In the rows, zero is written as 128.
The rows of T fall into a few groups, and each row is roughly a mix of its group's hidden directions.
T (113 x 11):
[[107  70 145 125 183 161 116 122 103 132 128]
 [108 158 182 126 165 152 129 167 124  93 123]
 [126 148 168  90  96 167 144 170 140 102 129]
 [174 164  92 142  83  95 136 128 124 100 119]
 [155  60 115 143 111 136 113 118  94  97 149]
 [145 146 137 146 154 179 122 155  69 116 112]
 [121 178 134 124 146  91  97 164 161 126  92]
 [144 164 130 122 152 132 151 104  81 109 184]
 [166 131  80 117 153 109 181 100 135 146 135]
 [102 147 126 182 110 166 132 110  94 109  91]
 [110 105 147 155 121 121 120 149 103 103  57]
 [ 91  89 112 179 157 121 108  99 125 120  97]
 [135 106 153 125 115 186 132 176 102 100 108]
 [127 145 106 128 100  81 146 127 118 149 193]
 [139 150 115 179 122  94  85  96 107 107 101]
 [148 152 155 139 136 156 109 154  90  70 108]
 [110 114  90 169  97 107 100 164  90 145 118]
 [ 81 108 131  92 137 121 162 124 167 168 151]
 [ 81 100 142  98 132 118 139 123 165 137 184]
 [123  85 131 163 106 176 115 140 162 120  90]
 [104 166 148 138  83 143  95 161 112  91 110]
 [139  65 132 132 125 100  90 108 171 115 114]
 [164  59 115 107 127 138 145 111 104 125 158]
 [ 94 103 119 139 108 198 159 132 150 141 126]
 [115 143 100 116  85 135 134 178 128 159 176]
 [ 59 122 135 161 147  95 101 102 126 123 121]
 [117 163  90  85 113 184 148 120 123 107 133]
 [100  99  98 151  98 103 156 171 104 154 150]
 [130 143 132 103  85 171  88 170 151 117 112]
 [128  38 135 124 135 118 150 134 129 116 132]
 [130  69 128 169  95 158 120 139  94 110 126]
 [ 98  85 116 122 119 193 106 125 129 102 106]
 [131 108 115 168  63 105 131 103 161 125 142]
 [144 131  90 156 133  78 166 111 106 164 146]
 [135 146  98 127 149  94  78 128  90 173 118]
 [ 66 137 154 145 113 113  95 148 120 109  87]
 [ 81 153 136 108 137 120 138 109 162 144 188]
 [ 82 137 120 193 156 140 127 123 137 139  92]
 [163 108 141 128 154 130 130 125  67 120 180]
 [182 159 125 150 128  97 155 105 110 129 172]
 [ 97 163 107 150 115 154 119 149 154 166  79]
 [138  48 149 146 131 117 122 112 161 127 144]
 [140 155  95 113 125 153 161 132 148 166 184]
 [166 135  77 128  73 150 160 118 126 142 130]
 [174  91 147  99 128 160 112 116 131  84 158]
 [117  73 141 117 147 181 148 123 131 127 171]
 [139  70 113 176 105 145 131 158 110 122 100]
 [150  75 128  99 121 124 137  60 132 120 135]
 [142 176 109 137  89  79 119 124 159 118 156]
 [136  51 114 140 146 140 141 114 121 111 166]
 [145 126 167 118 134 152 108 186 137  92  92]
 [109 164  95 162 126 149 146 113  92 178 143]
 [150 147 119 142 100 155 147 159  89 112  71]
 [ 88 136 120 117 150 122 162  80 131 142 182]
 [156  76 138 128 109 168 156 131  97 106 161]
 [215 143 124 115 132 128 147 109 115 123 119]
 [123  87 167 122 152 178 140 139 120  91 157]
 [174 106  85 111 118 133 140 104 112 156 175]
 [ 77  93 106 155 137  81 120  99 143 145 141]
 [121 163 137 128 148  67  99 119 171 120 104]
 [ 76 159 138 145 173 141 132  85 143 143 108]
 [126 164 105 129  58 104 148 148 156 136 128]
 [ 97 148 122 115 114  83 124 131 182 148  87]
 [149 154  83 156  86 121 161 107 142 166 133]
 [120  75 150  95 167 141 133  91 139 141  95]
 [120 129 126 148 109 149 147  64 115 111  76]
 [156 164 120 139  93 115 115 142 113  91  70]
 [138 110 110 115 128 124 171 119 138 143 204]
 [129 115 152 116 112 152 110 178 120 114  64]
 [130 102  90 157 154  84 139 100 105 158 159]
 [147 126 125  81 141  99 130 112 147 164 186]
 [172 131 111 117 118  73  86 148 141  94 127]
 [ 96 120 129 173 110 154 140 143 169 168  94]
 [105 128 117 167 120 160 160  66 113 129 104]
 [127 211 140 109  99 136 130 142 109 116 133]
 [152 114 117  91 109 123 165 100 134 146 189]
 [138  76  91 148 127 104 148 128 101 144 177]
 [144  74  84 137 141 131 140 127 116 156 176]
 [192 120  84  94 100 133 139 130 128 147 147]
 [123 107 147 103 165  96  82 169 160 135 144]
 [165 130 128  78  94 123 145 172 132 153 161]
 [ 99 118 129 173 123  92 118  89 139  99  82]
 [157 135  87 174 143  91 139  93  97 143 122]
 [176 139 122  90  76 110 145 164 128 128 148]
 [111  90  89 164 139  96 155 131 101 159 156]
 [141 133 140 146  95 133 104 144 118  90  59]
 [135  91  88 149  96 168 149 113 122 172 144]
 [132 173 134  99 168  86  92 138 155 118 110]
 [130  68 106 169 116 108 115 124 145 129 174]
 [110  56 125 164 143 116 116 124 164 145 125]
 [ 98 138 139 130 121 163 141  74 102 128 181]
 [106  64 154 128 113 169 141  91 120 138 119]
 [157 138 153 141 153  73  86 117 136  88 120]
 [117 119 118 171  87  77 138 132 111 111  84]
 [110 100 134  81 157 132 157 121 133 155 183]
 [140  73 130  73 123 129 142 122 168 113 153]
 [111 122 101 124 135  86 153 112 143 173 182]
 [145 122  99 158 132 157 144  90  70  99 138]
 [124  72 167 137 145 169 126 128 135  84 144]
 [110 131 102 129 124 102 164  82 111 165 175]
 [144  84 107 115 140 121 160 112 141 157 189]
 [138 141  94 112  95 122 182 122 120 177 155]
 [126  86 111 145 150  74 132  81 149 142 110]
 [113 109 168  97 145 175 118 117  89 116  91]
 [160  64 117 110 141 141 134 138  96 123 170]
 [111  75 105 181 125 106 165 119 108 115 130]
 [101  71 118 177 149 156 144 137 121 153 144]
 [ 81 123 109 133 126 113 147  98 175 178 137]
 [130 169 151  83 124 132 152 146 146 149  74]
 [119 113 133  79 134  78  98 126 169 107 102]
 [127  67 123 140 104 130 145 157 134 115  72]
 [140 168 114  97 121 130 140 129 142 159 196]
 [138 113 148 115 138 153 163 160  76 153 169]]
Here is one row of each group, with its name. Which group are the others in?
[163 120  98 102 162  77 142 119 171 143 123]
(80)
[141 150  77 108  96 141 169 113 109 161 153]
(9)
[174  94 129 112 130 134  64 109 122 101 138]
(125)

[134 189 140  95  78 111 144 114 154 132 124]
(80)
[104 128 172  87 147 169  94 163 128 123 114]
(125)
[114 146 173 133 153 167 103 122 116  84  89]
(125)
[136 142 108  95 100 125 193 124 136 156 163]
(9)
[144 151 127  86 121 153 191 104 117 152 106]
(80)
[121 113 158  79 113 150 113 121 190 105 137]
(125)
[107  77 123 136 150 122 149  92 169 164 151]
(80)
[179  98 126 107 118 123  97 121 114  68 123]
(9)
[ 94 135 171 105 108 112 102 120 168  97  92]
(125)
[132 105 150  96 125 165 171 157  86 123 162]
(9)
[158  69 123 128 119 129 100 155  99 105 167]
(80)
